name the system of each run:
K_100, run 1 (8 x 22):
[[-19  -2 -11 -13 -21 -13  11 -14 -16   7  19  -6  -3  -4 -17   3   9  13
   12   7   6   7]
 [ 14  -8   8  -6   6  -4  -7  15  21  -7  10  20 -10 -18  10 -14   7  -5
    6 -23  -6  -6]
 [-13  13  -3 -11  -4  22  -4  -5 -13  11 -16  -8 -16   3   5  23 -19   4
    9  -6  15   6]
 [ 13 -12  -3  -9   8 -24 -19  -4 -13 -22   6   3   8  -1 -18   4  25  -5
    7   8   0  -7]
 [  2   9  15  -6 -16   3  29   5  22  17 -22 -14 -11  -4   1 -11   7  -4
   -6 -15  -5 -10]
 [-16  -1 -29  -4  -8 -10 -11  -1 -14  -3  30   1  -5  -9   1  -1  -5  21
    8  -1  16  22]
 [  4 -16  20  -5  12  12 -14  -3  20 -13  -9  25   0  -6   5   9  -4 -17
    7 -20 -18 -24]
 [  9  23   4  -8  -4   6  11   2 -32  23  -9 -15 -17  14 -10  13   2  -5
   11  14  19  17]]
K_507, run 2 (8 x 22):
[[ -8   7  -1   9 -13  -1  29  -5   2  12  -7  -9   4   8 -13  -5   2  -2
   -7   3  -6   3]
 [ -3  -1 -13  10   0  -5  -5   6  -3   3  28   8   0  -7   9 -12  -6   9
    2   2   4  18]
 [ -4  -7  10   1  10  17 -10  -1  16  -5  -8  14   2  -3  17   9 -18   3
   -3  -8  -7 -15]
 [ 12   7  -1   5  12   4  -6  -2 -22  -6 -14  -2   2  17 -15  16   2 -14
    2  11   4   6]
 [  5  -1   7   6  -8 -19   3   0   9   6  -2 -20  12  -2   3 -24  20  -4
  -10  11 -10  -3]
 [-14   8 -14   1  -9   7  26   3   6   9   7   3  -5  -4   1   1 -16  28
   -9  -2  11   7]
 [ -6 -14 -13  10  12   3 -23  -2   1 -19  19  24   3  -4  -1   3 -10 -11
   10 -14  -9   8]
 [ 10   4  34  -3   7  19  -8  -4  -3  16 -18  -3  -1  10  14   8  -5 -19
    5  11  -8 -13]]
K_129, run 3 (8 x 22):
[[ -3  -7  14  13  13  24 -12   3   8   8  21  29   0  -2  29   1 -31   1
    6   2  -9   1]
 [ 18  11   1   7  30  16 -28   8 -19 -10 -21  -4   3  15  12  21 -14  -3
   -7  15  15   3]
 [  4   3  -5  20   1 -15   1  -9  -4 -10 -27 -29  23  17 -19  -8  19 -22
  -18  14 -13   1]
 [-10   1   0  19 -19  -8  45   0  15  23  18  -2   9   0  -4 -27   2  10
  -12  10 -12   8]
 [-11  -5 -16  12   9  13 -11  12  11   1  33  28  -7 -13  27  -6 -31  20
    2 -13   5  17]
 [  0  -5   8   2  26  30 -35  -9 -12 -15 -19  16   3  13   6  35 -25 -14
    5   0  -2 -10]
 [ 30  14  18   8  10 -11   0   1 -24   5 -25 -25  10  23 -15  -2  25 -28
   -5  31  -1   2]
 [ -7   6 -13  15 -20 -25  27   6  27   8  -2 -33  15  -9   5 -39  16  17
  -29   4  -5   5]]
K_191, run 4 (8 x 22):
[[ 17  -1   7  15  19  16  -9  10  -8   1  15  33  -9   7   0   3 -12 -30
   17  -9  -8  15]
 [  3   8  21  -6   4  11 -31  -2  -2  13 -23 -30   2   2  35   0  -5  -3
   -5  17   5  -8]
 [  6   4 -17   7   5 -18  23  -1  -1 -21 -21 -12  21  12 -28   7  14  18
  -27  15   5 -10]
 [-23  -9 -13  20 -21  -7  15  -9  13   8  24   5   2  -6 -13 -25   2 -23
    8 -20 -24  19]
 [  2   5  14  -8   2  17  -2   8 -13  27  33  20 -15  -5  29   5 -23  24
   15  17  15   9]
 [ 22   0  -4   7  38  11 -33  12   5 -33 -29  11   7   4  10  19 -11  -2
  -16  -6   6 -12]
 [-20   2   6   2 -21  -1   4 -30 -10   7 -35 -39  13  17 -23   6  14 -32
   -1   6 -18  -6]
 [ 16   3   0   7 -12 -34  34  15  -1  17  38  -1   5  -6  -4 -36  26  18
   -5  25   3  12]]
K_129, run 5 (8 x 22):
[[-28  -5 -12  -5  -8  12 -11  -5   4   6  20   7  -7 -14  21   3 -25  23
    6  -9   6   7]
 [ 13 -10   6  -4  24  10 -21  -1 -12 -21  -1  28   1   6  -7  25  -6  -8
   10   0   0 -11]
 [ 18  16  19  -2  -1   0  -1   2  -7  13 -33 -28  -5  10  -3  -3  17 -28
   -1   7  -1  -1]
 [-10   1 -16   2 -16 -28  14  -1   4   0   9 -25  14  -6  -3 -20  17  27
  -17  16   5   4]
 [-16 -12 -16   8  -4   7  22   1  23  -9  18  34  -4 -11  -9  -1 -15   8
    1 -31 -10   1]
 [ -1  -1  21  -9   6  27 -24  -5 -19  18  13  18 -17   3  17  18 -21 -16
   29   1   1   5]
 [ 30   5  12  -9  23 -11 -32  10  -9 -15 -25 -18   9   3  12   5  17   3
  -12  21  12 -15]
 [-10  11 -23   8 -16 -15  33  -6   6  -8 -32 -29   9   8 -34  -4  16  -1
  -22  -9  -1   3]]
K_814, run 6 (8 x 22):
[[-16   0 -14 -18 -13  -7  -3 -12  -7  -7 -10 -15  -6  -6 -15  11   8   6
    5 -11   8  -2]
 [ -3 -11   3  -5 -11  -8  13  -3   9   1  17  18  -5  -9 -14  -9  11  -8
   13 -15 -13  -3]
 [  9   8  10 -13   4  13  -4  13   5  12   1   9 -21 -11  19   2  -9   4
    9 -13  11   1]
 [  4  -6  -4 -15  11  -4 -26  -5 -14 -20  -8   1   1   0  -6  20   5   3
    5   2   8 -10]
 [  0  -2  10  -3 -11  -4  16  -9   5   3 -18  -7   0   5 -22  -1  17 -24
    3  -9 -14  -9]
 [  0   9  -4 -12 -16 -10  11   9   1  17  16  -8 -16 -15   6 -16   9  15
    6  -5  13  13]
 [ -4 -13 -10  -6  12   3 -15   4  13 -22   7  22   0 -13   7  10 -11  19
   -2 -15   3 -11]
 [  0   0  12   0   4  18  -4 -11 -16   4 -10  11  -7  14 -13  21  -7 -31
   18  -5  -8   0]]
K_507, run 7 (8 x 22):
[[  4  -3  13  14   0   8  28  -6 -11  12  18  28   2  16 -22   5  -3 -18
   13   9 -15   4]
 [ 20  12   4   9  12  -1 -26  23   6   9   3 -13  -6  -8  36 -24  -1  -4
   -6   3   8  16]
 [-19  -6  -9  -8   1   6   2 -15   7 -17 -24  -7  17   3  -3  25 -12  33
  -21   8   6 -25]
 [  5  -3  -9  22  -1  -7  21  -5 -12  -6  11  17   4  15 -40  -3  12 -35
   10  -6 -17  18]
 [  4   8  23   3  -8   3 -13   9   8  35  15 -19  -6 -10  45 -31  -4  -1
    3  14   0  10]
 [  0  -1 -20  -9  20   6   1   7   5 -28 -12  14   6  -2   1  28 -18  49
  -23   2  24 -17]
 [-12 -12  -7  21  -2   1  -2 -20  -2 -16 -13   4  10  13 -37   4   8 -55
   10 -22 -33   5]
 [ 15  15  35  -1 -11  -1   6   5 -19  50  23 -17  -6   5  29 -22   5  -1
   12  42   4  13]]
K_100, run 8 (8 x 22):
[[ -1 -16  -9  21  22   7 -18   0  14 -28   4  26  16   1   2   5 -15  -5
   -9 -10 -15  -6]
 [  2  11  22  11  -2  20  12 -10 -17  25 -13  -5   0  23  -5  10  -8 -27
    8  16  -9   5]
 [ 21   4  -3   5  10 -25 -14  13  -6  -5  11 -15  14  -2  13 -19  18  20
  -16  31  12   4]
 [-20  -2 -14  16  -2  13  25  -4  32 -11 -23   2  11   0  -3   3 -18  12
  -26 -20 -11 -12]
 [-13  -5  -6  18  -7   2  -1 -13 -28  12  37  15   1  11 -14  -1  -6 -23
   24  10 -11  29]
 [ 30  -1  38  -4  19   5 -22  17  16   8  -5   3   2  -6  41 -12   0   2
   -6  15  -3 -20]
 [ -7  21 -32   6   7  10  18   2 -15 -12 -31 -16   3  16 -18  27 -16  25
  -24   6  26   9]
 [-12 -25  -5  19  -9 -27  -9 -21   5 -16  16  -1  25   2 -26 -21  26 -35
    5  -1 -37  -1]]
K_87, run 9 (8 x 22):
[[ 21  -5  21   6   9  -7   7  13  18   3   8  12   8  -5  15 -18   8   6
  -10  11  -8 -13]
 [-14  13 -25  -1   0  10   1   4   2  -7 -19 -13  -8  -3   1  12 -16  17
  -12 -16  18   9]
 [ -9 -16  -1  13  -1  -7 -10 -19 -14  -7  18  10  16  10 -19   1   6 -22
   12  10 -21   4]
 [ 16  12  31  -2  -1  12  17  13  12  28  -6  -2  -9   0  25 -11  -5   4
   -5   9   1  -7]
 [  0   4 -35  -3  13 -11 -21   8 -10 -25   1  -4   1  -6  -1   8  -3  26
  -10  -3  25  12]
 [-18 -16  10  11  -8   4  10 -24  11  -6 -14   4  17  10 -21   5   3 -27
    0  -7 -33 -18]
 [ 13  22  11   1  -8   6  17  14 -16  38  17  -6 -18   4  14 -13  -2   1
   10  16  14  25]
 [  4 -15 -14  -3  21 -11 -38  10  17 -33   7  10  12 -18  22  -3  -3  26
  -15  -4   6 -13]]
K_431, run 10 (8 x 22):
[[  0   2  -2  -4  -8  -7   9  -4 -19   8  16   3  -4   3 -13   2   6   1
   12  10   5  10]
 [  2  -2   4  -2   0   1  -5  10  20   3   5   5  -7 -15  19 -14  -2   4
   -2 -14  -1  -2]
 [ -4   5  -6 -10   4  10   0  -5 -10  -6 -18  -2  -3   6  -9  24  -7   8
   -1  -1  11  -6]
 [  4 -11   1   1   0 -15 -11  -2  -4  -7  17   8   3  -4 -11 -11  16 -17
   12  -2 -11   4]
 [  6  12  18  -7  -8   6  16   6   9  22 -14 -13  -9  -1  13  -7   1   4
   -5   2   4  -5]
 [-10  -1 -30  -1   3  -8  -4   2  -7 -18  10   4   2  -5  -8   8  -5  24
   -5  -3  15  10]
 [ -8 -12  17   1  -4  11  -3 -11  13   2  -3  14  -1  -1  -3   2  -2 -27
   13 -17 -24 -13]
 [ 22  15  10  -9   6  -2  -4  10 -25  16   4  -7 -10   6   7   4   6   6
    6  24  20  10]]
K_431, run 11 (8 x 22):
[[  6  -3  16   0  -6   3  23   6   8  17  24  25 -10  -6   1 -11   0  -4
   12  -6  -9   1]
 [  4  14  -7 -10   9  14 -21  13  -4   2 -10  -8 -16  -8  24   9 -15  12
    0  -8  23   9]
 [ -5 -18  -5  -9   5 -12 -16 -15   1 -30  -9   4  15  -1 -18  14  13   0
   -1  -2  -8 -22]
 [ 15   9  17   2 -11  -5  26   3  -7  20   0  -2  -9   7 -18 -11  19 -28
   11   2  -9   7]
 [ -9   9 -13  -5 -11  -6  -3  10   5  14  15 -17  -7 -16  27 -16  -7  32
   -7   4  19  14]
 [-15 -13 -11  -3   8  15   4  -8  16 -25 -11  25   4  -3 -10  25 -18  14
   -6 -22  -4 -20]
 [ 14   0  14  -1   5   4 -16  -6 -29   7   6   8 -10  12 -15   9  10 -43
   29   3  -7  12]
 [ 19   5  18 -11  -3 -21  -9  14  13  13   0 -26   3 -13  30 -29  22  16
  -12  19   7  -9]]
K_814, run 12 (8 x 22):
[[ 28   2  16   6  15  -1   2  17   9   1  -4  12  -2   0   5 -11   8 -13
   -3  -2  -5  -4]
 [-11  10  -8  -9  -4   5  -9  -5  -6   3 -21 -24  -4   0   8  10  -6  11
   -6   2  15   1]
 [ -6 -14 -10   5  -4 -17   6 -10  -3 -14  15   9  13   1 -24  -2  13  -2
    2   2 -11  -1]
 [  2   7  13   5  -6  14  15   9  18  20  -1   4 -13  -5  14 -13  -9  -9
    2 -14  -7   3]
 [  4   2  -8 -11  11  -1 -24   4 -18  -6  11   2  -3  -3  12  12  -6  22
    4  14  21   5]
 [  2 -10   4   8   9  -1  -2  -9   9 -19 -22   4  14   8 -17   8   7 -19
   -7  -6 -18 -17]
 [ -5  15   4  -2 -20   0  21  -2 -11  29   2 -18 -12   3  -5  -9   5  -8
    8   4   3  17]
 [  5  -9 -10  -3   7 -17 -12  12  15 -14  20   8   5 -19  16 -15   5  29
  -10   0   7  -4]]
K_87, run 13 (8 x 22):
[[-16   3   2  -2 -18  -4  10 -12 -10  19   8 -17   5   3   1  -4   1  10
    1  20   0   4]
 [ 12  -4  -6  13  14  -4   4  17  13 -10  19  24   3  -7   7 -11  -5  11
   -7  -4  -1   4]
 [-16   2  -3   1   2  21 -15 -10   2  -2 -23  -8  -3   4   6  17 -19  -9
    0 -13  -1  -2]
 [ 13   0   8   2   4 -10   2  -5 -27   5  11   2   8  14 -15   3  13  -8
    8  29   0   5]
 [ 12   4   8   3   1  -7   5  15  28   2 -11 -11   3 -10  19 -23   6   8
  -19  -4  -2 -10]
 [-28   2 -32   1  -8   4   6 -10  -9  -8   3  -2  -1   0 -13  16 -16  19
   -2  -9  11  13]
 [  6 -13  18  16   7   5  -7  -7  -2   3  15  22   8   8  -3  -6   1 -34
   14   3 -26   1]
 [ 14  18  19 -14   4  12  -2  12  -2  21 -16 -14 -12  -1  28   4  -8  18
   -6  14  20  -5]]
K_191, run 14 (8 x 22):
[[ -5  -4  -7   1   5   0 -21   4  -3   0  23   5   0  -9  22  -4 -11  16
    3   6   8   9]
 [  2  -3   9   2  14  18   2  -4   4  -8 -18  14   4   9  -3  21 -14  -2
   -5  -1  -4 -16]
 [  9   8   0   8  -1  -8  -7  -1 -14   5 -10 -20   1   9  -9  -8  15 -26
    2   6  -3  13]
 [ -7  -3   3  -1 -12 -12  11  -1  15   8   8 -10  10  -9  12 -17   5  24
  -13  12  -2  -8]
 [ -5   2 -22   9   6  10  16   6   0  -9   7  22  -6   2 -12  11 -17  11
   -2 -15   7  12]
 [ -4 -10  11   1   6   9 -33 -10 -10   2  10   7   0   1   9   4  -5 -26
   20   0 -12   3]
 [ 19  12  24  -7   5   4   9   6  -1  13 -22 -14   0   7  11   2   5   8
  -11  21   7 -14]
 [ -3   3 -32  13   1 -18   3   4   7 -22 -11 -16  10  -1 -15  -9   9   6
  -21 -10   4  10]]

runs to name:
run 15 (2 x 22):
[[  4   2  20 -22 -15  -2  14   5  12  21   7   3 -18 -15  10  -9   8   8
   11  -8   2  -9]
 [  9   0 -16 -17  13  -2 -14  13  -4 -21   2  14 -14 -11  -2  15  -2  19
    3 -16  22   1]]
	K_814
run 16 (2 x 22):
[[ -2  -3 -15  21  13  -3 -25 -11 -22 -15   1  -5  18  17 -10   7  -1 -19
   -1  16  -6  14]
 [ -2  -3  29  13  -9   3  18  -7  15  22  -1  -8  15   7  13 -18   1  -7
   -9  20 -22 -12]]
	K_191
run 17 (2 x 22):
[[ -1   0  16   5   3   7 -10 -14 -21  11  -3  -9  11  17   1   9  -3 -13
    5  29  -6  -1]
 [ 24   6   3   8  11 -16  12  16   7  -4  -4  -5  10   2   2 -14  14  14
  -21  17   5  -5]]
	K_100
run 18 (2 x 22):
[[ -5   7   1   6  -3   0 -12  -3  -4  10  -8 -25   7   4  15  -8  -1   0
   -8  14   2   6]
 [ -2  -8  -7   5   4  -6  13  -2   6 -12   6  13  14   1  -8   3  -1  20
  -12   8  -2  -9]]
	K_100
run 19 (2 x 22):
[[  2   3  -4   0 -11 -17  -4   1  -4   7   9 -15  -3  -6  -3 -19  18 -11
    6   0  -1  12]
 [ -7  -3   0  -9  -5   2  11   2  13   3  10  10  -2 -11  10   0  -8  29
   -6  -1   5 -10]]
	K_191
run 20 (2 x 22):
[[ 14  -3  -3 -10   6 -13  -7  10   2 -12   6   9  -6 -10  -4  -3  13   6
    3  -8   8  -2]
 [-12   2   1 -11 -10   7   3  -8   5   3 -17  -9  -8  -4  -4   8  -1  -4
    4 -15   0  -7]]
	K_129
run 21 (2 x 22):
[[  5  -7  -6  18   5  -9   3   0 -12  -3  28  17  10   8 -11  -7   3  -7
    5  14  -8  14]
 [  4   5  15   9   4  14  -4  10  22  13  -9  -4  -1  -4  31 -14 -13  -1
  -11  -4  -6  -5]]
	K_507
run 22 (2 x 22):
[[  3  -3   6 -19  -2  -8 -22  -5   5 -10 -24 -16  -5  -8  -3   4  19 -15
    5 -15  -2 -14]
 [ -5   6  -1 -21 -20  -9  28  -4  -5  11   0  -6 -12  -5 -18   4  13  16
    6  -2  10  -3]]
	K_100
run 23 (2 x 22):
[[-15  -6 -20  14   1 -14  -7 -12   1 -18  -9 -20  28   5  -5  -2   3  14
  -23  17  -3  -4]
 [-15   0  -5  27 -10   9  34  -6   7  14  11  11   8   9 -12 -10 -12  -8
   -6  -1 -17  12]]
	K_814
run 24 (2 x 22):
[[-19  -9  -2  -3  -7  -6  -2 -27 -15  -9 -13 -14  20  14 -21  18   7  -1
   -3  19  -8 -14]
 [ 25   4  11   8  -1 -14  30  17   8  10  16  14  -5  -2 -11 -25  21 -12
    1   0  -8   6]]
	K_129
run 25 (2 x 22):
[[ -6   5 -21  -7  -6 -10   2   6  -5   0  16  -3  -6 -11   3  -4   0  28
   -2   1  19  12]
 [ -8 -16  -3   7  10   8  -9  -5  15 -18   3  24   7  -3  -1   7 -12  -6
    0 -16 -16 -10]]
	K_814
run 26 (2 x 22):
[[  4   4 -18  -5   3 -12 -11   4 -17 -10   6  -4  -5  -1 -10   3   8   3
    5  -1  15  14]
 [ -9 -10  13  -5 -12  -3   4  -8  20   4  -4  -2   2  -9   3  -9   7  -7
    1 -10 -16 -16]]
	K_431
run 27 (2 x 22):
[[ -3   6   9   4  -6   5 -13 -12 -19  14 -11 -19  -3  12  -6   1   6 -37
   14   4  -9  12]
 [ 14  -1  17 -10  -1 -16   7   8   3  12  17  -2   5  -8  16 -14  12  28
   -6  27   7 -11]]
	K_87
run 28 (2 x 22):
[[ 10   9  28 -19  -3  21   3   9  11  22 -17   4 -25  -8  18   4  -6 -12
   13 -19   2 -10]
 [ 13   7 -18 -17   9 -19 -24   7 -19 -20 -13 -20  -2  -3  -6  11  17  16
   -5   6  27   2]]
	K_191
run 29 (2 x 22):
[[ -8  12 -11  -1 -10   0  -5  -7 -23   9 -10 -23 -10   8 -14   5   5 -21
   12  -4   6  21]
 [  7 -14  14  -6  -2 -20  -3   0  10   0  20   5  12 -10  10 -16  16  16
   -3  18  -7 -15]]
	K_191
run 30 (2 x 22):
[[  4 -10  19 -10   0 -11 -32  -6   8  -3  -7 -15   7  -9  16 -11  17 -13
    3   4 -11 -17]
 [  3  13  -8  -9  -5  -4  35   5  -1   1 -15  -5  -3   4 -17  11   4  27
  -15   5  18  -6]]
	K_129
run 31 (2 x 22):
[[-16   8  -8   0 -17  -1  -3  -6  -3  13  -2 -23  -7  -3   3  -9   1 -10
    5  -7   1  16]
 [ -3 -15   3  -4   2  -8   1  -5   6  -7  17  17  12  -5   1   1   1  20
   -3  10  -4 -14]]
	K_129
run 32 (2 x 22):
[[  1 -14  11 -10  -1  -2  26  -2   9  -2  23  35   3  -5  -9   7  -1  25
    3   4  -5 -21]
 [ 13  13  -3  -7   9  13 -19  18  -6   6  -3   5 -29  -8  12   2  -7 -17
   17 -26  14  20]]
	K_129
